In the data rows, zero lies at 4.5, halfway between 4 and 5.
Some points, each followed by its number:
[3 3 3 4 5 6 3 5 5 5 3 5] 0
[2 3 4 4 3 6 5 7 7 7 3 2] 1
[4 4 3 4 0 4 8 5 6 4 7 4] 2
[5 7 6 6 9 4 0 1 3 4 5 3] 3
[7 7 4 3 5 4 0 3 1 4 9 5] 4
[6 4 4 6 7 4 1 6 3 6 6 3] 5
[3 3 2 6 7 4 2 3 2 7 7 9] 6
[5 3 3 4 3 6 4 5 5 3 5 4] 7
[6 8 5 2 6 4 0 4 3 4 9 5] 8
[2 3 5 5 5 4 8 4 8 6 2 4] 9
[4 6 6 3 5 4 3 2 6 4 7 7] 10
[2 4 6 5 5 3 6 3 9 6 3 4] 11
[1 4 6 4 4 2 3 5 8 5 6 3] 12
[7 6 8 5 5 6 5 4 3 5 5 4] 13
[7 7 9 4 7 3 1 6 1 2 5 2] 14
[3 3 2 5 4 7 6 4 8 5 3 4] 15
[3 6 2 3 5 3 3 7 5 5 7 6] 16
[2 3 3 6 4 4 6 5 6 6 3 5] 17
[6 7 6 2 4 4 0 4 2 4 9 5] 18
[4 1 5 6 7 3 8 3 8 6 4 5] 19
[6 6 3 4 6 2 5 2 4 4 6 6] 20
[8 4 2 6 4 7 8 4 1 5 2 5] 21
[1 2 3 5 6 8 5 4 5 6 2 7] 22
[6 2 1 8 2 6 9 9 4 3 4 5] 23
[3 6 5 3 3 6 5 6 6 4 4 4] 24
[7 2 5 5 3 4 8 5 5 4 4 3] 25
[6 3 7 7 9 5 4 4 3 6 1 3] 26
[4 4 6 2 0 3 7 7 5 3 5 7] 27
[5 4 4 5 1 5 6 4 5 2 7 3] 28
[6 3 3 8 2 2 9 3 6 6 4 5] 29
[5 3 4 6 5 5 6 5 3 6 4 6] 30
[4 4 5 5 5 6 3 3 5 6 3 5] 31
[4 6 7 4 8 4 0 6 2 6 4 5] 32
[4 5 3 2 0 3 7 4 8 3 5 5] 33
[4 4 3 4 0 5 9 6 5 4 4 6] 34
[4 7 7 3 6 5 0 2 4 5 7 3] 35
[2 7 4 3 8 3 0 5 5 6 6 5] 36
[5 3 5 7 6 9 6 7 2 5 0 4] 37
[6 3 5 5 3 6 7 3 3 4 4 6] 38
[5 2 2 6 2 2 9 1 6 5 6 5] 39
[3 7 7 4 9 1 0 3 4 4 6 2] 40
[7 7 5 3 4 2 0 3 3 3 9 7] 41
[5 7 4 2 1 4 3 6 3 3 7 4] 42
[2 3 3 5 7 8 5 6 4 6 3 5] 43
[7 7 5 3 3 2 4 5 3 4 9 6] 44
New points follow, each followed by the number of its nearest point above, looking only along the 5 directions in which the numbered points spread most.
[4 5 5 8 8 4 3 6 4 7 4 4] 31
[5 6 8 1 7 5 0 3 4 5 5 6] 35
[1 6 4 3 2 0 6 5 7 5 7 5] 33
[3 6 4 4 7 4 5 3 5 4 5 5] 31
[3 4 5 4 7 4 4 3 4 5 2 5] 31
[6 6 6 6 2 5 8 4 5 2 3 5] 25
[4 3 2 5 0 6 8 5 5 6 5 6] 34
[5 5 7 3 3 4 7 2 6 5 3 5] 25
[4 7 4 3 7 6 0 4 1 8 8 2] 32
[4 4 5 6 7 4 5 4 7 6 3 4] 31
[4 2 4 3 0 5 9 6 5 4 4 4] 34
[3 3 4 5 6 4 4 5 5 6 4 4] 31
[3 2 4 8 6 5 8 4 8 9 3 6] 19
[4 3 5 5 4 4 6 3 6 4 5 5] 17
[3 4 3 5 3 5 6 4 6 5 4 4] 17
[4 4 3 4 1 4 5 8 5 5 4 7] 7
[5 3 2 4 0 5 6 5 6 3 2 5] 34
[6 4 2 4 2 6 5 8 3 4 3 3] 7
[2 5 4 6 9 5 5 4 5 8 2 5] 31
[3 6 7 4 8 9 1 5 4 6 4 4] 32
[3 2 4 6 6 4 3 4 5 5 3 6] 31
[6 5 5 3 0 2 9 3 6 4 5 7] 2
[4 4 4 5 7 6 4 4 6 5 3 4] 31
[4 4 1 2 0 5 6 4 6 3 6 7] 2
[8 1 4 5 0 7 9 9 2 4 1 4] 23
[4 5 4 4 4 6 6 4 5 4 3 3] 7
[2 4 4 3 7 2 8 4 7 6 5 5] 11
[3 5 5 4 6 1 5 1 6 6 6 5] 10
[4 3 4 6 9 4 4 5 4 6 3 3] 31
[6 4 6 6 6 5 4 3 3 4 2 3] 13
[6 5 4 5 1 6 7 6 4 1 2 4] 25
[5 6 2 5 2 3 9 6 4 4 1 3] 25
